Each row has a name. Each piece below is followed by the name of the row it came from, unless a question asks for something else. Each question is about the rows just above it.

<75>: [175 123 129 155 133  89 132  99  97 145 106  83 152  83 132 153 154 156
 174 170 136  94  95 155 162 149 166 129 175 121  80 139]
<125>: [164 138  82 141  89 159 160 120 165  92  88 160 120 104 176  98  83 104
 134 136 123 108 170 141  98 107 141 147 143 120  90 108]
<33>: [175  94 123 170 175 149 121 100 132 166 156 106 136  89 174  97 152 155
 139 154  95 132 153 155 129 145 133  80 129  83 162  83]
Put [ 83 162  83 129  80 133 145 129 155 153 132  95 154 139 155 152  97 174
  89 136 106 156 166 132 100 121 149 175 170 123  94 175] back in order: which row is it? : <33>
Put [149 121 100 132 166 156 106 136  89 174  97 152 155 139 154  95 132 153
 155 129 145 133  80 129  83 162  83 175  94 123 170 175] back in order: which row is it? : <33>
Put [139  80 121 175 129 166 149 162 155  95  94 136 170 174 156 154 153 132
  83 152  83 106 145  97  99 132  89 133 155 129 123 175] back in order: which row is it? : <75>
Which row holds these entries in another order? [166 149 145 129  89 123  83 156  80  94 132 155 153 152 174 133  83 129
  97 136  95 100 106 162 154 170 155 139 132 175 121 175] : <33>
Which row holds these entries in another order? [ 97 152 170 123  83 106 174  89 166  99 149  83 129 136  95 132 121 175
 156 129 162 155 154 132 145 139 133 153 175  80 155  94] : <75>

<210>: [160 137 115 107 100 132 132 133 114  92 145  87 125 163 169 127 140 135
 129 107 149 172 152 155 114 167 112 136]
<75>: [161 138 115 107 100 132 132 133 113  91 145  86 125 163 170 127 140 135
 129 107 150 172 152 156 114 167 112 136]
<132>: [160 138 115 106 100 132 132 133 114  91 146  86 125 163 170 127 140 134
 130 107 150 172 152 155 114 167 111 136]
<125>: [159 138 116 109 103 132 132 133 115  94 144  90 126 161 167 128 139 135
 130 109 148 169 151 154 116 165 113 136]
<33>: [162 138 113 105  98 132 131 133 112  88 146  83 125 165 172 127 140 135
 129 105 151 175 153 157 113 169 110 136]
<91>: [115 145  87 169 149 155 160 140 136 100 114  92 133 163 135 152 172 107
 107 167 137 127 112 129 125 132 133 114]
[133 162 153 113 132 125 131  83 175  98 105 105 140 146 135 151 129 169
 112 138 172 110 127 136 113  88 165 157] is which row reordered? : <33>
Put [ 86  91 100 106 107 111 114 114 115 125 127 130 132 132 133 134 136 138
 140 146 150 152 155 160 163 167 170 172] back in order: which row is it? : <132>
Which row holds these entries in another order? [136 112 167 114 155 152 172 149 107 129 135 140 127 169 163 125  87 145
  92 114 133 132 132 100 107 115 137 160] : <210>

<210>: [125 146 122 129 131 138 115 133 129 108 128 117 126 128 129 134 124 125
 118 125 106 121 120 129 101 122 129 117 125 135]
<33>: [125 146 122 129 131 138 115 133 129 108 128 117 126 128 129 134 124 125
 118 125 106 125 131 128 139 141 125 121 137 132]
<43>: [130 140 116 131 128 133 129 136 134 128 128 128 119 134 130 130 121 122
 119 128 122 123 125 132 141 136 126 126 136 124]
<125>: [121 117 164 125 133 144 121 112 122 129 122 125 145 117 138 120 143 118
 139 136 128 124 127 126 103 124 127 119 124 127]
<75>: [135 135 114 130 126 118 135 128 135 131 130 133 124 135 115 130 121 127
 131 133 132 136 131 128 149 126 127 141 134 127]
<153>: [139  97 146 125 125 126 151 110 119 151 119 139 141 114 120 120 147 139
 150 138 164 127 125 114 106 117 131 139 101 117]
<204>: [135 126 102 117 122 134 108 129 117 106 128 124 125 125 131 129 128 129
 138 118 120 121 133 129 115 122 129 125 125 146]
<139>: [122 122 146 129 101 120 129 129 106 128 125 135 128 124 125 117 133 117
 125 126 131 129 121 125 139 134 115 118 108 129]
<37>: [113 148 118 137 128 132 116 136 138 114 132 123 121 129 131 134 119 118
 118 114 108 130 128 137 143 131 129 119 139 132]
Put [129 122 128 124 125 138 134 125 129 131 128 126 125 125 132 133 121 125
 117 115 141 106 137 108 139 146 128 129 131 118] back in order: which row is it? : <33>
Which row holds these entries in another order? [134 124 125 118 125 106 121 120 129 101 122 129 117 125 135 125 146 122
 129 131 138 115 133 129 108 128 117 126 128 129] : <210>
Which row holds these entries in another order? [101 106 108 115 117 117 118 120 121 122 122 124 125 125 125 125 126 128
 128 129 129 129 129 129 131 133 134 135 138 146] : <210>

<158>: [126 130 124 139 111 136 129 127 125  99 124 131 132 133 117 115 127 115]
<43>: [119 123 132 119 133 128 133 123 133 126 130 131 115 130 131 138 130 140]
<91>: [127 130 139 127 128 142 120 112 113 141 149 132 135 141 130 145 113 154]
<210>: [152 132 105 117 137 103 133 127 124 144 141 121 128 135 124 119 122 115]
<125>: [115 137 142 143 123 136 106 150 136 152 103  96 139 121 143 124 147 124]
<75>: [120 133 134 138 126 132 120 143 133 140 112 114 134 125 135 125 136 124]
<153>: [126 129 142 125 129 146 119 108 108 143 152 168 135  93 132 153 108 159]
<132>: [118 135 138 140 125 134 113 146 134 146 108 107 137 123 139 125 140 125]
<204>: [161 133 102 115 140  99 136 128 124 146 143 117 127 141 122 115 121 142]
<139>: [103 124 121 105 133 117 122 128 141 137 152 135 133 119 115 127 124 144]
<33>: [ 96 123 136 139 106 136 103 150 147 121 152 142 143 124 124 115 136 143]
Which row holds these entries in another order? [124 147 124 143 121 139  96 103 152 136 150 106 136 123 143 142 137 115] : <125>
Put [128 127 121 144 115 122 135 117 124 132 137 124 152 119 141 105 103 133] back in order: which row is it? : <210>

<132>: [114 105 157 112 130 124 126 111 163 111]
<91>: [111 163 126 124 131 157 111 112 105 114]
<37>: [118 137 172 137 111 122 110 144 135 114]
<153>: [117 112 129 103 109 125 152 121 156 104]
[103 104 109 112 117 121 125 129 152 156] is which row reordered? : <153>
[111 163 111 126 124 130 112 157 105 114] is which row reordered? : <132>

